Rows swapped in pairs by one turn or mirror: which row each one swaps with
q_800: [  2  -2  12 -13   8   0 -19  24   1   0 -23  -4 -13  -1  21  -9   8   4
 -10 -11]
q_423: [  1  21   1   4   0  -8  14 -21   7   3  -2  20   1  21   4   6 -18 -14
   1   4]
q_836: [  3  14 -14   0  -6  13  17  15   3   6 -24  -9  -3  21  18   0   3  -3
  14   3]
q_932: [ 14  -6  -6   2   1 -15  -7 -34   5   3  -9  14  -3  11  -6   5 -13  -7
  -8  15]
q_565: [ -6  12 -14   4  -6  -4   2  23  14  14 -12  -3 -12  20  14  11 -10  -1
  21  -1]
q_7: [ -3 -16 -19  -2   5 -20 -22  16  10  10 -13   0 -13  11   0   9 -10   7
  20  10]
q_598: [ -8 -10  -6  14  -3  -3 -12  13   1  -6  -7 -11  20   3   3 -10   6  10
  29   8]
q_481: [ -3  -6  14 -17   7   1 -20  24   2  -2 -25   2 -16   9  20  -2   3   2
 -10 -11]
q_874: [ -1  -6   5 -16  10  -8 -26  20   2   7 -29  -7 -10  -2  16 -11   7   2
  -8 -11]
q_480: [ -1 -18 -20  -1   9 -21 -14  18  10  13 -12  -3 -16  13   5  14  -7   6
  13  10]
q_427: [-22   3  -5   5  -2   4  -1  12   8  -5  -2  -5  19  13   6 -17   1   2
  31  -6]
q_158: [ 14 -16  -4  -5   3 -16 -26   6   8   9 -34  -2 -12  -7  12 -17  -5   4
  -5  -1]
q_834: [  2 -13   4  -5   9 -15 -27   6   8   9 -36  -6  -8  -4   9 -14   1   7
  -6  -3]
q_559: [ 10  14 -10  -3  -2  18  19  18   2   3 -24   0  -3  19  12  -1   6  -4
   3   0]
q_557: [ -6  11   6  -2   3   3   4 -10   2 -14  -9  16  12   0  -8 -15   4  16
  -8  21]
q_22: [ -6  -8 -11   9  -1  -5  -4  11   3  -4  -8  -4  18   1   4 -16   9   7
  37   8]
q_154: [ -8  24  10  -2   2  -4  12 -11   9 -10   4  15   7  18  -5  -1 -15 -15
   6  -7]
q_175: [ 16 -14  -2   4  -3 -16 -25 -16   2   2 -35   7  -9  -3  11 -20   1   0
  -6   6]
q_465: [ -1 -15 -12  12  -4   0 -11   8   0  -5  -3  -9  21  -1   3  -6  10   3
  35   4]
q_373: [ 17  -7  -2   4   0 -21 -11 -32   9   7 -13  12  -6   6  -6  -5 -11  -4
  -9   7]
q_781: [ 10  16  -4  11   0 -15   5 -27   6   0   0  20  -3  17  -4   5 -11 -14
  -1   3]
q_155: [  2  10   5  -2   7   1   4 -11   1 -16 -11  23  18   1  -3 -17   6  17
  -7  17]
q_527: [ -1  15 -14  -1  -8   6   9  26   5   4 -18  -9  -8  21  12   5   1  -8
  17   3]
q_780: [ 11 -22   4  -6  13  -9 -18 -15  -9  21   5   6  18  15 -15  -8   1  -3
  -1  -7]
q_358: [ -8  24  12  -4   5  -3   7 -14  13  -8   5  17   5  23  -2  -1 -17 -10
   4  -7]
q_255: [ -2 -24 -18  -3  12 -23 -21  15   6  19  -7  -2  -9  13  -1   5  -7  11
  13   7]
q_839: [ 11 -17  15 -10   8 -11 -13 -15 -15  16   8   5  16   9  -2   0  -1 -16
  -1 -22]
q_144: [-19  23   8   1   3  -4   7  -6  15  -6   8  12   9  21   0  -3 -20  -9
   9 -10]
q_240: [ -3  18   5  -6   7  15  16 -10   3 -12 -16  10  11  10   3 -16   3   9
  -6   8]
q_997: [ 15   1  -3   3  -5 -19  -7 -35   9   4  -3  17  -3  14  -1   3 -15  -6
  -4   9]
q_272: [  2 -29   0  -2  22 -10 -23   2  -7  16   7   5   2  13 -13   2  -6   9
   7   1]
q_877: [ 10  16  10  -6   1  -4  -9  -7   2  -8  11   5   9  10  14  -2   5 -25
  23 -21]
q_530: [ 14 -12  14  -6   6  -2 -18 -18 -17  13  12   1  16  10  -2  -7   4 -12
  -1 -16]
q_172: [ 16 -16   9  -2   9   3 -16 -12 -18  17  10  -1  13  14  -8  -6  -7 -16
  -2  -8]
q_721: [ -3  12   8 -10   5  -6  -5  -9   0 -16 -11  19   8   0   0  -7   4  19
  -9  17]
q_372: [ -4   4 -19   4   2 -15  -6  22   7  10 -15  -6 -18  18   8  14  -6   4
  20   6]
q_571: [  0  -9   7 -16   1  -8 -24  18   0   9 -29  -4 -11  -5  14  -5   7   2
 -13 -15]
q_522: [  1  22   7 -17  11   8 -10  23  -4  -5  -6  -2 -12  10  17   8  13  -1
  -6  -1]
q_768: [-22  18  15   0   2  -8  -2  -3   9  -5   7   3  11  21   2  -7 -18  -9
  17 -12]
q_380: [ 10 -22   6  -6  15 -11 -21 -10 -11  18  11   5  12  14 -14  -3 -11   0
  -2  -3]
q_914: [  0  10 -13  -1  -7  10   8  22   8   4 -21 -15  -7  24  15   3   3  -8
  21   1]
q_520: [ 15 -13  19  -6   1   4 -12 -14 -15   5   6   6  12  20   6  -4  -5 -19
  10 -21]
q_862: [  5  -5   8 -12   7 -11 -26  20   8   6 -34   0 -12  -2  13 -17  -9   4
  -4  -9]
q_497: [ 12  -8  20  -8   4  -4 -14 -11 -19   8  14   1  18  15   5 -11   0 -15
   6 -21]

Swapped with q_172: q_862
Swapped with q_520: q_481
Swapped with q_522: q_877
Swapped with q_144: q_836

